In the rows, zero is written as 128.
One turn sends every row of this set to another row. A few are shown first. Where does it send the rows asked after them?
z_802: [ 89 127 162 124 123 147 114 106 124 109 118 157 115 155 125 128 122 153
 122 113 106 146 112]
z_928: [120 132 141 122 101 145 123 131 130 143 163 133 135 126 123  99 118 147
 129 123 108 109 107]
z_813: [121 124 171  93 129 152 119 134 136 146 132 143 128 159 143 146 147 110
 154 118 116 122 121]
z_536: [ 91 134 173 134 121 137 133 145 120 140 136 114 124 123  96 153 133 151
 100 115 141 122 109]
z_391: [123 145 155 126 124 140  98 131  78 140 143 145 112 128  97 128 130 146
 117 126 143 134  96]
z_730: [105 150 165 109 125 130 113 142 107 136 117 133  90 137 106 146 145 122
  94 156 147 102 109]
z_426: [127 128 132  85 120 127 107 117 126 130 111 156 115 140 109 127 139 133
 137 151 137  98 138]
z_651: [104 150 142 100 115 145 129 141 110 133 155 129 145 150  96 148 155 118
 112 119 134 102 133]
z_627: [119 124 184 121 108 129 109 122 125 145 136 131  90 156 128 141 148 134
 152 104 120 133 126]
z_821: [123 143 127 110 120 117 114 156 121 129 135 117 130 138 115 141 124 126
 100 126 155 145 116]
z_306: [102 166 164 122 108 122 121 141 132  93 104 152 106 149 123 122 137 124
 136 123 102 108 114]
z_812: [121 164 138 120 120 140 131 122 112  94 104 130 125 147 118 133 145 124
 138 124 102 142 131]
z_784: [113 146 169  92 128 125 108 128 124 153 145 118 133 114 116 139 130 132
 108 163 113 121 107]
z_881: [121 125 176 102 122 126 117 118 115 122 136 114 106 118 151 129 130 123
  92 124 134 114 136]
z_818: [ 97 149 154  90 138 119 145 154 112 130 127 125 100 112 125 127 145 156
 130 138 131 121 103]
z_113: [ 88 104 130 121 112 127 130 113 121 133 135 117 109 148 118 115 131 136
 130 145 137 133 127]
z_289: [138 149 153 129 124 126  92 118 124 140 132 113 109 167 119 121 144 145
 146  96 114 112 102]
z_164: [126 162 142  89 140 145 106 139 129 143 138 127 114 116 119 141 131 141
  87 103 124 105 113]
z_858: [134 146 127 119 129 155 136 135 113 129  96 134 103 115 112 127 135 128
 136 102 143 107 124]
z_943: [108 123 169 134 124 139 128 132 119 127 122 139 106 111  99 120 132 119
 121 114  98  81 109]
z_662: [ 99 174 148 116 110 154 122 116 131 127 122 151 108 158 129 120 112 133
 132 107 100 120  98]
z_425: [121 146 167 111 116 152 117  98 126 103 112 147 145 154 132 133 127 145
 134 143 116 125 129]
z_855: [103 142 151 100 131 106 114 125 127 148 109 123 139 140 108 130 105 119
 106 110 134  97  98]
z_718: [132 121 149 111 149 143 146 151 120 125 116 134 125 170 125 138 149 130
 146 120 120 127  95]
z_126: [133 134 166 122 139 118 118 134 122 134  99 122 118 168 130 115 155 142
 133 128 107  97  87]

z_651 turns into z_855
z_813 turns into z_126
Now these:
z_536 turns into z_821
z_943 turns into z_113
z_306 turns into z_802

One turn sends every row of this set to another row. A few are shown first. Where does it send the rows asked after them?
z_767: [126 175 147 134 148 111 142 110 123  99 149  98 133 123 160 122 117 122
 156 167 133 159 125 138 103 155 133 148]
z_749: [115 180 148 117 147 119 124 124 125 113 131 100 114 141 155 111 121 117
 155 157  99 120 131 131 107 173 148 156]
z_837: [109 130 164 116 123 105 135 141 112 130 123 128 161 103 123 133 137 145
 124 139 149 150 130  87  89 143 125 133]
z_117: [127 126 163 134 142 115 110 124 117 133 131 135 155 123 107 111 133 126
 109 112 107  99 150 107  93 151 113 158]
z_334: [119 120 162 115 141 114 118 132 110 114 137 133 156 100 117 114 130 128
 137 119 162 149 134  99  89 145 109 130]
z_693: [113 176 149 114 145 119 124 125 121 116 132  98 113 134 160 107 122 118
 162 155 114 136 126 134 105 173 149 157]
z_258: [126 135 143 132 140 139  97 131 120 122 143 131 178 112 151 138 102 131
 143 135 144 127 126  86 100 158 133 122]
z_823: [111 140 158 114 126  98 140 141 116 118 126 125 174 116 111 131 148 126
 130 145 134 134 134  73  99 138 121 113]
z_636: [135 182 142 143 150 110 138 106 125 111 143  97 136 140 151 115 126 115
 140 162 104 125 136 144 105 157 135 166]
z_482: [122 154 158 119 125  97 137 137 116 123 115 125 172 125  99 124 156 116
 118 143 109 109 149  82  99 143 115 126]
z_861: [136 149 131 124 143 129 100 130 120 118 142 123 191 128 136 121 125 106
 151 137 137 106 133  74 109 152 123 118]
z_196: [125 181 143 140 152 108 146 112 129  90 154  98 141 132 153 125 118 116
 159 172 117 142 126 124 112 150 133 133]
z_320: [152 167 136 126 136 133  97 125 115 119 127 129 180 125 123 111 134  90
 138 133 121 105 156  97  99 161 113 129]
z_427: [122 150 164 126 119 107 128 134 112 140 110 129 158 120 104 123 151 128
 102 132 106 117 153 105  87 153 118 150]
z_448: [118 132 168 122 143 109 128 134 117  96 142 138 162 111 105 119 132 115
 141 131 134 128 142  83 102 139 103 105]
z_561: [122 118 162 124 141 116 107 125 109 137 130 131 152 107 119 107 130 135
 119 109 143 130 141 113  85 153 116 160]
z_281: [128 184 142 142 150 107 143 108 131  97 149  98 141 142 147 121 124 111
 148 169 100 120 132 127 114 153 134 145]
z_305: [134 140 154 139 133 149  91 130 116 122 129 144 156 103 146 139  99 130
 128 130 131 136 143 113  83 168 128 136]
z_774: [131 176 144 140 148 115 137 106 121 115 142  99 131 126 158 118 121 123
 144 159 123 146 131 149 100 159 135 169]
z_586: [126 135 166 133 142 108 121 130 123 107 137 141 162 126  99 118 136 114
 122 126 105  95 151  88  99 144 108 121]
z_92: [115 180 149 117 145 117 130 126 127 102 134 101 117 143 153 111 122 111
 160 163  94 120 131 126 110 170 145 141]
z_449: [110 176 147 110 144 118 129 128 123 105 133  99 116 132 159 109 120 115
 169 161 120 144 123 125 105 171 145 141]
z_119: [111 182 148 112 146 117 133 127 127  98 135 101 117 137 153 111 123 109
 170 166 107 132 126 119 111 168 144 134]
z_287: [116 135 166 122 119 110 126 135 108 143 111 131 151 104 117 130 141 143
 105 130 130 142 144 109  79 154 124 154]
z_406: [149 163 151 134 131 147  90 125 112 120 117 142 159 112 129 121 121 101
 123 130 117 122 165 119  82 170 116 142]

z_427 turns into z_287
z_406 turns into z_305
Now these:
z_693 turns into z_449
z_334 turns into z_448
z_774 turns into z_767

